which system made each run:
seq 1, lapog (8 x 26):
[[-17  12  -9 -24   1  23  12   3  -7  -9   3 -20   3   8  16  15   2 -21
   15 -12   4  -1 -27 -13  -5  22]
 [-13  13  10   8   2  -8 -19 -22  24  28  12  14  14 -17  14  -1  16  -1
  -11   5  -8 -21  -6 -11  -3   1]
 [ 15   7  10  17   0  -3  -8   7 -11 -25 -21   4  -5  -1  -8 -18  23  22
   -7  -7 -33  -3  10   3   2  -5]
 [ 13 -14  -2  -7 -24   8 -11  -1 -19  12  -4 -22   8  11 -17   7   4 -12
  -19 -14  17  22   7  11  12  -4]
 [ 17 -23  -7   6  -4   8  -6   7   9  -2   9  16 -18 -21  -1  20 -20   3
   16   8  19  12  -1 -25 -13   1]
 [-20  15  13 -10  -2  11  22   7   5  -2   6   1  10  12 -15 -13 -24 -12
   21   9   0 -10   6   0 -25 -21]
 [-13  18   0   6  36 -23  14   2   8  -4  -4 -12  17 -15   9   5  21  -7
   18  -1  11   3 -18  -3  12   5]
 [-17  19  -6 -18  -3   6 -20 -11 -15   8  -6  -8  -4   5   3 -15   7  18
  -13   9 -29 -11 -19 -13  15  20]]
seq 2, Libu (8 x 26):
[[  6   3  10  10   5 -18 -13  -6  18  13   3  16  -1 -19  -6   3  -4   8
    2  23   6   6  12  -9   2 -18]
 [ -5  10   4  -8   3   2  11  14 -21 -15 -14 -15   3  11 -26 -19  -8   8
   12   5  -7  10   0  -2   2  -9]
 [-15  -3  -3  -5   4  -1   7  -5   2  19  12 -14  24  -2  -2   8   2 -22
    7 -10  28   4 -15  -3   0   3]
 [ -7  -4  -3  12   5  10  -5   1  -1  -5   3  10   0 -11   5 -12   4  16
    8  -8 -18 -19 -21 -24 -16  17]
 [  3  -8   7   6 -21   8  -1  -9   0  10   6   5   7  18   2  -7   3  -8
  -24 -16  -7 -16  17  25  -9  -6]
 [ 28  -2   5  15  -2  -1 -12   4   6 -21 -14   4 -12 -17  12  20  26   1
   -4  -8  -5  16   7  -5   6   0]
 [ -3  18   1 -29 -19   7 -15  -8  -5  12  -5  -4 -14  11  -6   2 -15   1
  -13  27  -9   9  13   0  13  -9]
 [  7 -13   0  13  15 -20   4   9   3   5   3   2   7 -18 -23   2 -13   3
   19  12  30  21   5  -9   3 -18]]
seq 3, Vulug (8 x 26):
[[ 10  -2  -7 -18 -11  16  18  14 -21 -25 -11 -28  -6  25   7  16   4 -21
   -1 -20   8  19   3  21   9   8]
 [  8  -3  -9  -8  -7   3 -25 -16  19  15  10  15 -24 -15  31  30   0  -1
  -14  13   3   1  -4 -14   9  18]
 [ -3   7   4   1  11 -25  -1  -1   4  11   1  14  -6  -1 -18 -17 -24  18
    1  34   0   1  18   7  10 -21]
 [-14   9  -3 -11  20  -4  28  13  -8 -11  -2 -23  12   5  -5   3  -4 -18
   26  -3  19  11 -13   2   2   1]
 [-23  12  -5 -12  -1  12  -6 -15   3  13   8  -2   6   3  21  -1   8  -5
   -6  -6 -13 -23 -23 -10  -4  24]
 [  1 -19   0  27   6 -18  -2  -6   2  12   8  15   8   3  -1 -20   3  12
  -18 -11  -2 -21   8  19   1   1]
 [ 17 -11  -6   6   0   4  14  17 -15 -33 -12  -2 -19  15   4   0   1   6
    0 -13  -9   4  10  18   2   6]
 [ 16   3   0 -16 -20  10 -11  -7   8   4   0  -2 -17   3  18  29   2 -16
  -16   4   6  14  14   8   8   0]]
seq 4, rok (8 x 26):
[[  3  10   9  -5  -3  -4  13   0  18  -4   2   8  -7   6   7  10  -9 -14
    1  12   6   1  24  18  -4 -19]
 [  3  16   1   0  22 -20  -3   3   0 -10 -14  -7  -3 -12   2   4  19   7
    5  10  -2  14  -4  -5  22   2]
 [-12  -2  -9 -20  -6  -2   1  -1 -16  18   4 -13   2  19 -15  -8 -21  -3
   -7  10  12   5   1  12  14   1]
 [  3 -27 -12  21  18 -14   1   3   0   7  10   5   8 -16   1   3   2   5
    7 -13  22  -1 -16  -7   3  13]
 [-11   1  -9 -12  -2  15  14   2  -3 -11   6   6 -16  19  21  -2 -15  -1
    2  -3 -14 -22  -6   9 -10  18]
 [  9   3  13  17   4 -15  -1 -10  28   5   4  16   5 -11  18  11  15 -11
   -8   0   3  -7  20  15  -4 -15]
 [  8  19  -3  -8   5  -6 -10   3 -13 -19 -23  -6 -22   5   5  -6  12  20
   -9  12 -27   7   4   3  22   6]
 [ 10 -13   2  -8 -16  -4  -4  -1  -4  20   4  -8   4   5 -19  10 -15 -13
  -10   7  29  24  19  13  11 -18]]
seq 5, digir (8 x 26):
[[  5  12   5  -8 -13   3   1  -2   3 -11  -5  14 -25  24  15  -7  -8   8
  -22  12 -30 -17  29  30   3  -7]
 [ 25  -9  -6   5  10 -24  -4   0  15  -2  -3   5 -19 -13  19  32   5  -6
   -7  10  24  23  17  16  26  -2]
 [ -8  21  -9 -34  -5  10  -8   2  -7  -5  -6   0 -31   4   2   3 -25  14
    6  36 -15   7  -2 -17  11   7]
 [-15 -15 -14  -6  16 -24  18   0   3  25  19  -1   5  10  -4   1 -32  -8
    4  14  38   0   3  23  14  -1]
 [-16  14 -11  -6  30   2  26  15  -1 -33  -5  -1 -15   2  23   0  -2   4
   30  -1 -12 -14 -25  -9  -4  24]
 [-20   7   1  -4  -6  -5   3 -23  14  26  16   5  10  21  28  -4   6 -16
  -29  -9  -6 -32   6  33   3   9]
 [ 23  -3   2  36  26 -25  -5   3  18 -26 -11  26 -20 -26  24   5  27  23
    0   0 -18  -5   6  -1   6   6]
 [ 14  11   2 -25 -38  15 -18  -7 -11   1 -11  -1 -27  28   1   1  -9   3
  -36  13 -25   4  30  24  15  -6]]
seq 6, Zipe (8 x 26):
[[ -2  -2  -4 -13 -24  34  -1 -12  16   1  15  13 -17  13  42  19  -1 -18
  -15 -15 -15 -27  -4   3 -20  21]
 [ 27   7  23  22  -8 -11 -13 -10  36  -2  -3  25  -4 -21  12  17  18  -7
  -11   8  -6   4  36   9  -8 -31]
 [ 20  25  12 -20 -18  10  -4  13 -22 -26 -30 -23  -9   9 -25   2   8   0
    2  11 -14  36  21   1  13 -22]
 [-10 -10 -10 -17  -5  -3 -16  -6 -17  38   8 -25  20  -7 -32   6 -15  -8
    1  10  39  28 -17 -19  19   0]
 [-14 -19 -13  13  20   1   0  13 -13  -2   9  13  -2 -16 -20 -24 -23  33
   28   5  -4 -14 -33 -39 -16  17]
 [-33  -2   3   3  13   3  41   4  10   1  23   7  20  24   9 -21 -19 -17
   15 -16   4 -41  -3  23 -30  -2]
 [  0  22  10  16  19  -5   7  -8  26 -22  -7   3   6 -10  51  17  51 -15
   -6 -25 -21 -21  -9   9  -2  16]
 [ 16  20  15 -12 -42  14 -29 -22   1   8 -12   4 -13  19  11  -1  20  -1
  -49   2 -39  -6  32  25  11  -9]]
seq 7, lapog (8 x 26):
[[ -6   5  -3  12  18   0   0   1   9 -12   2  12  -4 -19  19   1  12  11
   14  -4 -14 -15 -22 -22 -10  18]
 [-12  19  14  -4 -17  11  -8 -13  -6  11  -4  -8  19  15  -5 -19  18  -6
  -21 -10 -23 -15   4  10  -4  -6]
 [ 28 -16   0  25   1 -10 -19   0   0  -7 -11   3  -2 -21   3  12  29   8
  -12 -14   4  17   3  -4  12   2]
 [ 10  -3   3 -19 -36  31 -11   4 -16  -2  -2  -4 -13  12 -20  -1 -22   0
   -4   8  -7  12  13 -10 -12 -10]
 [  4 -19   3  17  11 -16  14   6  15   9  13   7  16 -15 -14   9 -13 -13
   18   0  39  12   7  -1 -10 -19]
 [-18  26  -2 -22  12  15  17  15  -5 -24  -7  -6 -11   2   2  -2 -14   1
   33  14 -12  -1 -18 -23 -11   6]
 [-32  13   3   1  16 -22  -2 -20   5  37  11 -10  36   0  -3 -15  12  -9
   -9   0   9 -16 -15   8  13   1]
 [ 11  -5 -10  19  15  -3 -15   5 -12 -24 -15   8 -18 -13  13 -10  26  34
   -5 -11 -32 -11 -19 -16   9  29]]
seq 8, digir (8 x 26):
[[ -4 -38 -17   8   5  -3  16  10  -1   7  24  20 -14   7  -5  -6 -48  11
   12   7  21 -14  -1   4 -13   6]
 [ -6  12   4  -7   6  15  39  15  15 -32   2   1  -8  13  23  14  -8 -27
   26  -8   1 -10   5  13 -26  -3]
 [-17  39  16  -8   8 -10  -1 -20  29  13   2  -2  16  -5  30  12  27 -22
   -8   6  -7 -12   3   9   5  -5]
 [  3  14   1  15  22 -33 -20  -8   0   3 -15   8  -5 -12  -1 -21  22  34
  -16  14 -25  -4   2   3  28   2]
 [ 18 -28 -18  -1 -13  -3 -12   4 -30  -2  -7  -4 -23  20  -7  -7 -10  23
  -27  -5  -5   9   7  22  25  16]
 [ 20 -33 -18  -4 -12  18   0   9   4  -5  14  11 -27  -7  12  32 -27  -6
    8  -2  26  12  -3 -13 -10  14]
 [-15  21  12 -22  -9  18  19   3  22  -2  12  11  -7   3   4  10 -34 -20
   25  25   3  -7   9  -9 -29 -21]
 [-22  33  12  -1  32 -30  23  -1  16   1  -3 -13  25  -3   1  -3  11 -18
   17  11  12   1   4  16   9 -19]]
seq 9, rok (8 x 26):
[[  7  27   8  -6   0  -1   6  -6  23 -21  -9  10 -23  10  44  17  19  -9
  -17   2 -27 -15  20  28   5   3]
 [ 20  17   9  -3  -4 -25 -24 -12  10   8 -15   3 -14  -9   2  13  13   6
  -24  27  -3  23  30  15  33 -19]
 [ 15 -12 -17 -12   4 -15 -10  15 -29  -6 -15 -16 -19  -1 -28   3 -17  19
    4  19  18  40   2  -4  33   1]
 [-11 -24 -20 -15   9   4  22  13 -10   9  18 -16   4   3 -11  16 -36 -18
   28   1  50  17 -19  -8  -2   9]
 [-35   3 -11   3  37  -8  26   2  17   2  21  10   8  -7  24  -3 -11  -4
   30   0   9 -31 -33 -12 -14  23]
 [-25  19  10  10  14 -16  21 -12  16   4   9  13  11  23  24 -24   8  -3
  -15  -7 -25 -48  10  39  -3   0]
 [ 22  -1   6  25  -2 -23 -22 -15   2   0 -16   4   0   2  20  -4  46  10
  -47 -20 -23  -6  19  35  27   5]
 [ 39 -20 -13 -12 -36  11 -34  -5 -18  -1 -13   1 -40   7   1  20  -5  15
  -37   8  -7  27  21   9  28   9]]
seq 10, Vulug (8 x 26):
[[-11   9   7 -11  -8   1 -12  -6   5  22   8   7   4  -9 -21  -7 -22   3
    8  26   4   3   2 -22  -6 -17]
 [-18   3   7   7  18  -2  18   8   3  -1   6  -5  25  -9 -15 -12  -5  -7
   28  -2  13  -3 -14 -14 -18 -10]
 [-18  13   7   0  -5  21   6  -3  -5  -5   0  -7  19   8   4 -17  15  -7
    0 -21 -22 -24 -16  -6 -20   8]
 [ 14 -20   6  28  -9  -1 -10  -7   0   3   1   7  12  -1   6  -6  27   1
  -23 -30  -7 -14   5  13  -6   4]
 [ 32 -16  -1  13 -14   7 -10  12 -14 -27 -16   7 -25   2  -4   0   6  18
  -12  -7 -16  12  16   4   3   0]
 [ 25  -3   4 -14 -24  10 -11   2   2   2  -4  -5 -14  -4  -6  27 -10 -14
   -6  13  19  33  21  -1   6 -16]
 [ -3  16   3 -11  11  -6  -8   1  15   4   1   7  -9 -28  -5  15 -15   3
   25  34  10  17  -6 -36   1 -10]
 [-35  26  11 -16   7  -1   7  -5   0  23   6 -12  31   1 -25 -21 -12  -8
   18  17   4  -6 -11 -14  -7 -17]]
seq 11, Zipe (8 x 26):
[[  6   0  -8 -13  10   4  18  13   6 -16   1 -11 -10  -7  14  33  -5 -21
   24  -1  28  21  -6  -5   1   6]
 [-21  30   5 -24   2   2  -9 -11  12  15   3   7  -7  -6   5  -1 -14   3
    6  33 -13  -8  -5 -21   0  -2]
 [-10   6   5  19  25 -33   5  -1  -3   7  -5  -1  20  -3 -17 -26   9  14
   -2   4   0  -5   2  14  13 -11]
 [ -3  -9 -17  -2   5   5   7   7 -26 -14  -7 -15  -5  19   8  -9   8   7
   -9 -22  -9  -6 -16  13  11  28]
 [  6 -24 -10   5 -13   4  -8 -13  15  20  20  16  -9   0  23  17  -7  -7
  -19  -7  12 -13   3  10  -4  13]
 [ 24   1   9  13  -1   0   1   9  17 -27  -8  21 -25 -12  10  12   0   7
    7  10 -12   5  21  -2 -10 -12]
 [ -3  24  10 -26  -9   2   9   2   0   0  -7 -15   2  13 -11   8  -9 -20
    3  17   9  21  19  13   9 -24]
 [ -6   7  -7  -4  18 -17 -17  -2  -8  12  -7 -14   7 -21 -12   1  12  11
    7  13  10  19 -21 -24  24   7]]
seq 12, Libu (8 x 26):
[[ 11 -21 -10   0 -10  -1 -16 -11   9  20  14   8 -10  -8  15  25  -5  -6
  -15   1  22   7   1  -1   9  11]
 [ 13  -4   0   0  -4   9   0  12   1 -21  -5  18 -29  -3  -4   0 -22  17
   12  18 -14   1  11 -12 -12  -5]
 [ -6  15  11 -12  -1  -5  21   2  10   1   2  -7   8  13  -4   5 -12 -23
    6  10  13   6  21  24  -2 -26]
 [ -9  19   0   6  32 -16   7   5   3 -13  -9  -8   9 -19   2  -1  19   5
   22   4  -1   4 -20 -17   8   5]
 [-27   1  -9 -11  -1  -1  -2 -11 -16  27   9  -9  14  19  -7 -24  -9   6
  -15  -2  -5 -20 -14   8   9  15]
 [ 18 -40 -12  32   5  -3  -1   6  -2  -3   8  10   2 -12   7   4  10   6
   -3 -28  16  -3 -10   0  -6  16]
 [  7   5  -1 -19 -28  34  -2   0  -2 -17  -4   6 -27  18  21   9  -5  -4
  -12  -3 -26 -11   8   2 -11  10]
 [ 19   4  13  11  -1 -20  -8  -8  30   8   3  19  -6 -15  11  20   4 -10
   -9  16  12  10  31  14   5 -25]]

runs to name:
seq 13 (2 x 26):
[[-19  -1  -5   0   6  -8  -2  -9   0  20  11   5   7   5   0 -15  -8   7
   -9   4  -3 -21  -9   5   2   8]
 [  7 -11  -4  22  14 -11   8   5   1 -13  -1   9  -3  -1  12  -5  13   9
   -4 -15  -5 -13   0  13   1  10]]
 => Zipe
seq 14 (2 x 26):
[[ 10 -16  -8  -2   6 -11   9  13  -6  -2   2   0 -10  -2 -17   8 -26   2
   13  15  26  23  10   2   8 -11]
 [-19  13  -8 -28   4  16  20   9  -8  -7   2 -16  -3  12   0   6 -19 -13
   24   7   8   5 -16 -10  -3   8]]
 => digir
seq 15 (2 x 26):
[[  6 -28 -11  26  19 -11   9   9 -12  -7   1  -7  13  -8   0  -2  16   3
    6 -28  18   2 -20   0   3  17]
 [  3  -5  -5 -15 -29  29  -7   0 -16  -8  -2   5 -22  22   4  -8 -12  10
  -17  -3 -28 -13   4   2  -8  12]]
 => Vulug
seq 16 (2 x 26):
[[-23  -3  -2  11  18 -19  15  -6  14  14  18  26  -1   8   6 -25 -24  14
    1  13  -6 -37   4  17 -10  -1]
 [ 12  -3   4  26  15 -18  14   4   1 -23 -11   1   2   9  20  -6  32   1
  -15 -26 -14 -13  12  37   8   4]]
 => rok
seq 17 (2 x 26):
[[  1   1  -9 -18  -7  16   3  10  -1 -14   3  12 -31   5   7   7 -31   7
   13  19  -8  -1   1 -13  -9   5]
 [-12  12   7   1  20 -24  15  -2  22  14  10   4  12  -7   0   5 -10 -14
   14  18  23   1   9  10   2 -19]]
 => Zipe
seq 18 (2 x 26):
[[  9   5  -6   1   7 -11 -14  -2 -10  -8 -14  -3 -14  -1   6  -2  16  18
  -14   3 -15   6  -1   3  24  12]
 [ 10 -15  -5  -8 -17   3  -4   0  -7  11   5  -2  -9   9 -10   8 -20  -6
  -10   6  18  14  14  11   7  -7]]
 => rok
seq 19 (2 x 26):
[[ 23 -12   9  14  -9   4  22  17   0 -30  -8   6 -11  17  -2   0  -6  -6
    1 -13  -3   4  32  30 -14 -19]
 [  9  22   3 -13   0   5  -9  -4   9 -11 -13 -15  -4 -14  21  32  28 -18
    3   1   2  23  -7 -12  13   5]]
 => rok
seq 20 (2 x 26):
[[ -4 -41 -14  19  -2  -9 -13   0 -26  25  12   7  10   3 -35 -34 -23  31
  -10  -5   8  -9 -11  -5   2   9]
 [  8 -30  -7   2 -13  28  31  23  -9 -25  11   7 -12  19  -2   1 -31 -10
   19 -19  12  -6   4   7 -33   1]]
 => Vulug
seq 21 (2 x 26):
[[  5 -26 -25 -11   0 -14 -11   4 -35  17  -1 -19  -7  10 -27  -5 -20  16
  -11   8  25  26  -7   6  37  11]
 [-10 -25 -25 -19   2  14  13   9  -2   6  24   8 -23   3   4  14 -49  -3
   22  14  28  -1 -17 -17  -9  19]]
 => Vulug
seq 22 (2 x 26):
[[ 14  -7  -2 -10 -17  13  -6  -4  21   5  11  13 -23  -5  20  31 -15 -14
   -3  10  13   6  12  -3  -8  -1]
 [  7  20  14  -2   6 -10  -1   7  15  -9  -8   9  -9 -15  -9   6  -8   4
   17  30  -1  15  17 -12  -1 -26]]
 => Zipe
seq 23 (2 x 26):
[[  4   6   6   6  -6  16 -18   0 -10 -10 -10  -2   4 -12  -6  -9  22  13
    1 -10 -24  -2 -15 -30  -9   8]
 [  1  -1  14  -7 -33  26  -5  -3  -2   9   4   0   9  11 -20  -8 -13 -11
   -5  -3  -5  -2  15  -3 -23 -20]]
 => rok
seq 24 (2 x 26):
[[  0 -21  -2   9 -15  18   2   6 -21  -1   2 -10  17   9 -19 -14   2  -2
   -2 -27   3  -2 -10  -4 -14   5]
 [  8 -13   9  14 -15  21  -2   1   5  -3   6   3  14 -11  -2   6  11 -12
    6 -23   3  -3  -5 -16 -27  -2]]
 => digir
seq 25 (2 x 26):
[[-12   9 -15 -16  21 -20   0  -1  -3  10   2  -5 -10  -3   2   4 -13   8
    6  24  13   9 -13  -4  26  11]
 [-28   2 -12 -16  13  -7  14  -3  -5  19  14  -5   6  13  -1 -10 -23  -3
    7  11  13 -13 -15   6   6  11]]
 => Vulug
seq 26 (2 x 26):
[[ -3  -1 -11 -19   2  -6  28   0  12  -2  11   3 -20  27  31  21 -21 -24
   -7   5  16  -7  19  45   9   3]
 [ -2  22  -7  -6  33 -28   9  -4  22 -12  -5  11 -27  -5  44  21   9   4
    0  21  -7  -6   3  17  23  14]]
 => Vulug
seq 27 (2 x 26):
[[-10  -3   0   3   2  18  11  10  -5 -13   4   0   6  -1  -4  -8  -5  -2
   20 -12  -5 -11 -18 -19 -24   6]
 [-12  15  16   2  -6  12   6  -7  14   4   7   3  18   3   7  -5   9 -16
    1 -10 -10 -20   2   3 -22  -8]]
 => rok
seq 28 (2 x 26):
[[-10 -12  -7  -6   2   8  18  13  -4  -4  11   8  -8   8 -11  -9 -36   4
   21   8   8  -8  -4  -6 -17   1]
 [ -9   5   8   9  11   2  28   5  16 -10   8   4  12   4  12   1   1 -20
   16 -12   6 -15   1  12 -21  -6]]
 => Libu
seq 29 (2 x 26):
[[ 20 -17 -12  13  21 -28  -7   2   7   1  -2   0  -8 -21  11  26  12   1
    0   1  29  24  -2   2  26   8]
 [-14  17 -10 -34  -5   8  -8   2 -16   3  -6  -5 -24  13 -11 -11 -29  18
    1  35 -15   2  -3 -10  14   5]]
 => Vulug
seq 30 (2 x 26):
[[-43  33   3 -21  12  -7  12 -13  -5  22   4 -18  27  20  -1 -25   2  -9
   -4   6 -11 -22 -13  15   9   3]
 [  6 -10 -12  27  27 -27 -17  -7  -1  -1  -8   6  -3 -19  24  -2  38  25
  -16 -16 -12 -10 -21  -2  26  32]]
 => lapog
seq 31 (2 x 26):
[[ 16  -9  -4  10   8  -9   4  13 -16 -22 -15  -4 -11   3  -7  -7   6  15
    0  -4  -5  11   5   9  12   2]
 [  7  -3  -5 -21 -19  14  -7  -1  -7   6   0 -11 -10   9   2  17  -9 -13
   -8   2  10  16   2   1   8   4]]
 => Vulug
seq 32 (2 x 26):
[[-10   8  -4 -31 -12  15   2   1 -11  15   5 -25  11   4 -18  13 -18 -22
   13   9  26  24 -12 -15   3  -3]
 [-16  -6   4  12  13   2   3   3  11  10  16  12  16 -23 -12  -9 -13   3
   28   4  11 -11 -21 -34 -26  -4]]
 => Libu
seq 33 (2 x 26):
[[  5  -6  13   9 -17  10  -1   3   2   2   4   8   7   0 -21 -10 -10  -1
    3  -1  -2  -2  14  -4 -21 -20]
 [  3   4   7   2   2   8  11  10  -2 -14  -5 -13  13  -6  -7   7  11 -15
   17 -12   8  12  -6 -10 -10  -7]]
 => Zipe
seq 34 (2 x 26):
[[ -4   0  -6   2  -1   3  -7 -11   3   3   4   7  -7   7  25  -2  11   5
  -19  -9 -17 -22  -5  10   3  20]
 [ 16 -17  -4  14   2 -17  -1   1  -1  -2  -2  10 -10   6   2  -3   1  10
  -18  -2   1  -1  19  27  13  -2]]
 => Vulug
seq 35 (2 x 26):
[[  0   0  -7   6  17  -5  -1   0  13  -8   5  14 -16 -18  21  11  -2   9
   13   7  -2  -8 -14 -18  -3  16]
 [ -8   5   2  -3  -3  -3   9  -3  -2   3   4   7  -6  20   0 -17 -15   5
  -11   7 -13 -17  14  23   0  -5]]
 => Libu
seq 36 (2 x 26):
[[  7  -9   5   3  -4  -3  -1  -1  18  14  13   8   4 -17  -8  17 -15 -13
   11  11  29  13   8 -12  -9 -17]
 [-13  17  -5  -6  24  -3  14  13  -9 -23 -10  -5  -7  -2  -1 -11  -3  11
   26   9 -12  -2 -19 -16   0   9]]
 => rok
